In the rows, 128 means zero.
The rows below fall into families. The same turns and mirrors carry the whole set onto itself and the rows of a family onto each other. For each named row, which other rows are in its family? Write them in the order they are listed.
These 40 rows form 5 families of 8 rows each.
Para: [ 98 144 120 139 110  96 145 118 138 130 143 153]
Bod: [101 136 119 136 111  85 142 119 132 117 139 143]
Tadu: [134 131 109 116 123 153 153 125 103 146 154 114]
pirid: [115 126 118 113 124 157 159 122 120 144 144 124]
kika: [123 143 104 145 118  78 146 140 111 112 156 141]
peliz: [115 114 102 124 124 153 165 140 124 113 151 120]
rin: [114 146  99 151 107  93 147 126 127 102 146 142]
mavan: [116 125 105 122 122 158 165 128 122 116 138 122]
Mor: [118 139 104 142 108  80 139 125 117 105 146 131]
sov: [121 117 130 117 122 147 151 130 110 153 164 121]
katu: [125 143 101 145 123  85 142 131 120 101 151 139]
ketog: [135 152 100 147 107  87 136 125 107 126 161 133]
tafi: [137 146 110 138 125  82 131 126 109 132 164 136]
miz: [115 142 127 130 127  87 135 119 127 146 155 150]
Meku: [128 143 111 136 109  77 130 121 107 130 156 129]
vizum: [113 126  99 128 118 153 175 138 120 112 147 121]
filu: [108 111 118 126 115 157 161 132 118 142 144 132]
Dufu: [136 131  94 127 117 147 164 138  99 125 162 110]
ladot: [116 112 102 136 113 155 165 138 114 117 144 125]
bigas: [136 119  96 124 124 147 157 140 105 122 163 110]
nuduv: [126 145 115 136 120  77 139 135 107 139 162 143]
deze: [119 149 120 136 110  91 134 115 119 154 159 144]
kiti: [104 125 118 116 120 154 170 131 125 143 149 129]
kabat: [127 116 113 126 116 152 153 133 101 155 157 123]
liv: [102 143 110 144 119  87 152 119 137 119 144 148]
pefon: [106 140 126 133 121  82 145 131 123 141 153 154]
pufe: [129 150 105 142 119  80 140 119 111 139 163 135]
moked: [135 130  96 124 121 153 158 130 104 119 149 111]
seb: [104 138 115 141 119  83 152 136 127 114 146 152]
Papez: [122 115 105 133 118 147 162 141 113 102 153 115]
miv: [103 138 118 138 125  90 145 124 138 114 143 152]
Sorid: [109 146 120 136 121  84 144 114 128 148 154 147]
gerip: [130 119 112 114 126 148 152 134 108 151 167 116]
Dafu: [134 117  98 135 113 151 156 139  97 130 156 116]
vupav: [127 131 113 116 120 148 160 131 104 157 164 118]
midu: [110 140 126 129 111  82 133 115 122 142 149 140]
zumi: [109 114 118 113 126 153 161 132 127 141 153 126]
suze: [122 147  96 151 117  82 149 124 120 110 153 136]
Zed: [141 120 109 127 119 142 151 138  95 130 169 108]
Mure: [103 111 126 122 121 152 163 133 128 125 148 128]

Same family as Papez: Para, rin, sov, ketog, deze, Zed, Mure
Same family as zumi: peliz, bigas, liv, pufe, Sorid, gerip, suze
Same family as pefon: Tadu, pirid, kika, mavan, nuduv, moked, seb

The rows below fall into families. The same turns and mirrors carry the whole set onto itself and the rows of a family onto each other. For each named row, which other rows are in its family? Write them in the order they are listed.
These 32 rows form 4 families of 8 rows each.
zurun: [103  90 117 136 133 145 135 137 113]
tefu: [111  99 109 153 113 130 144 134  99]
tati: [ 79  96 120 174 144 122 137 155 120]
mezin: [105  95 111 170 113 125 144 139 101]
gagip: [ 89 115 107 175 127 108 149 151 107]
Mozu: [110 122 115 157 175 126 139 102 102]
dogu: [ 90 126 103 161 133 107 153 150 107]
Ref: [104 126 116 164 179 120 139 107 103]
rire: [ 91 117 109 127 151 130 143 146 119]
memam: [ 88  84 122 171 135 132 134 149 117]
muve: [120 107 121 171 162  89 141 127 135]
zilak: [129 113 117 146 164  95 143 121 133]
tuvo: [ 98  82 122 156 130 142 133 140 115]
kuvav: [135 105 118 143 157 103 140 116 131]
zuzo: [130  89 126 173 151  99 137 120 131]
pusa: [102 115 120 185 174 118 136 110 103]
fope: [123  97 125 177 157  92 139 125 134]
zes: [138  95 122 149 152 107 138 112 129]
gavu: [115 113 118 158 170 132 136  99 100]
gil: [112 103 123 179 165 130 133 101  99]
nizar: [ 77 111 115 162 152 117 140 157 122]
zedot: [111 109 105 138 119 129 148 134 100]
buna: [ 96 102 112 178 119 115 145 146 104]
sorev: [123 113 118 157 165  89 143 126 135]
gizu: [100 105 112 125 142 140 139 139 116]
dab: [ 96 130 101 144 133 112 153 146 106]
laval: [105 123 101 135 126 122 152 138 103]
Sase: [101 123 117 176 179 118 138 110 105]
zaz: [ 81 120 111 143 155 120 142 154 122]
Fuz: [106 106 123 185 169 124 134 106 101]
fami: [115 106 120 166 166 134 134  98  99]
faz: [135  88 124 161 149 106 136 115 129]

Same family as gavu: Mozu, Ref, pusa, gil, Sase, Fuz, fami
Same family as muve: zilak, kuvav, zuzo, fope, zes, sorev, faz
Same family as zaz: zurun, tati, rire, memam, tuvo, nizar, gizu

The rows below fall into families. The same turns and mirrors carry the whole set onto itself and the rows of a family onto each other. For each named row, which other rows are in its family? Write them in the order they are listed.
These 36 rows form 9 families of 4 rows each.
Luma: [120 115 122 106  84  99 124 132  99 128 132 115 142 138]
fam: [111 152 137 158 145 107 139 101 133 136 134 124 137 141]
mol: [113 146 144 159 146 107 133  99 131 129 133 123 136 133]
Baza: [115 120 117 106  83 101 119 127 102 116 137 114 132 148]
dakep: [121 117 123 107  81 110 113 133 108 131 143 113 136 141]
buk: [110 114 131 164 140 129 148 108 106 119 134 115 127 132]
tem: [112 114 132 155 143 129 153 118 110 120 136 130 130 127]
gep: [117 109 134 158 138 130 150 115 105 115 142 114 125 131]
sor: [116 112 137 163 134 127 144 112 109 117 132 122 122 123]
zete: [137 136  98 111 101 109 119 115 131 139 120 110 140 164]
bor: [130 136  97 107 104 119 123 122 126 140 117 102 141 163]
Lova: [137 129 100 111 101 110 128 118 124 152 124 108 147 163]
gosap: [110 115 132 163 130 127 154 119 109 114 139 126 124 130]
fof: [119 109 142 159 126 124 147 120 107 115 137 129 119 126]
Zogi: [117 146 147 153 149 102 135 102 130 124 145 117 140 140]
sot: [146 139 105 112 104 109 120 115 136 142 127 114 142 166]
gad: [117 114 137 162 131 134 142 111 101 118 136 115 128 124]
Tol: [118 139 151 157 148 100 131 105 131 120 137 121 136 137]
Fugaf: [113 115 140 157 130 136 146 117 106 108 142 119 124 130]
muru: [138 141 103 109 107 117 126 122 125 142 119 106 141 171]
Peziz: [115 116 123 112  81 107 118 135 103 123 141 104 133 150]
zupe: [136 137 101 109 111 105 129 121 128 150 115 109 146 162]
Vako: [114 107 130 153 138 128 148 113  99 117 139 126 132 123]
bom: [132 139  97 109 109 108 125 120 131 136 120 107 135 169]
Kas: [117 126 125 104  84 105 117 137 102 122 137 111 140 146]
lini: [115 120 112 107  82 104 113 130 109 123 134 112 137 142]
tuvet: [136 138 103 111 103 118 120 117 131 152 128 107 141 165]
Laz: [115 143 146 151 148 105 140 102 127 126 139 137 143 135]
zabam: [135 140 107 115 106 109 122 118 132 143 125 101 138 175]
ziz: [123 125 125 102  82 103 113 127 109 120 132 112 140 146]
lev: [117 149 143 159 143 102 141 104 135 124 139 129 136 142]
godom: [117 154 145 153 147 113 135 102 136 123 140 119 139 144]
rirun: [122 148 147 157 148 108 128 105 134 128 135 116 140 133]
Palik: [122 117 120 105  85  98 118 136 111 134 137 112 146 141]
Degag: [111 117 111 111  82 112 119 133 105 128 143 110 138 138]
Tos: [121 144 140 149 155 102 134 104 133 129 137 129 146 134]

Same family as Kas: gep, Zogi, muru
Same family as fof: fam, sot, Degag
Same family as Peziz: Fugaf, zabam, godom
Same family as bom: Baza, gad, rirun
Same family as mol: sor, zete, lini

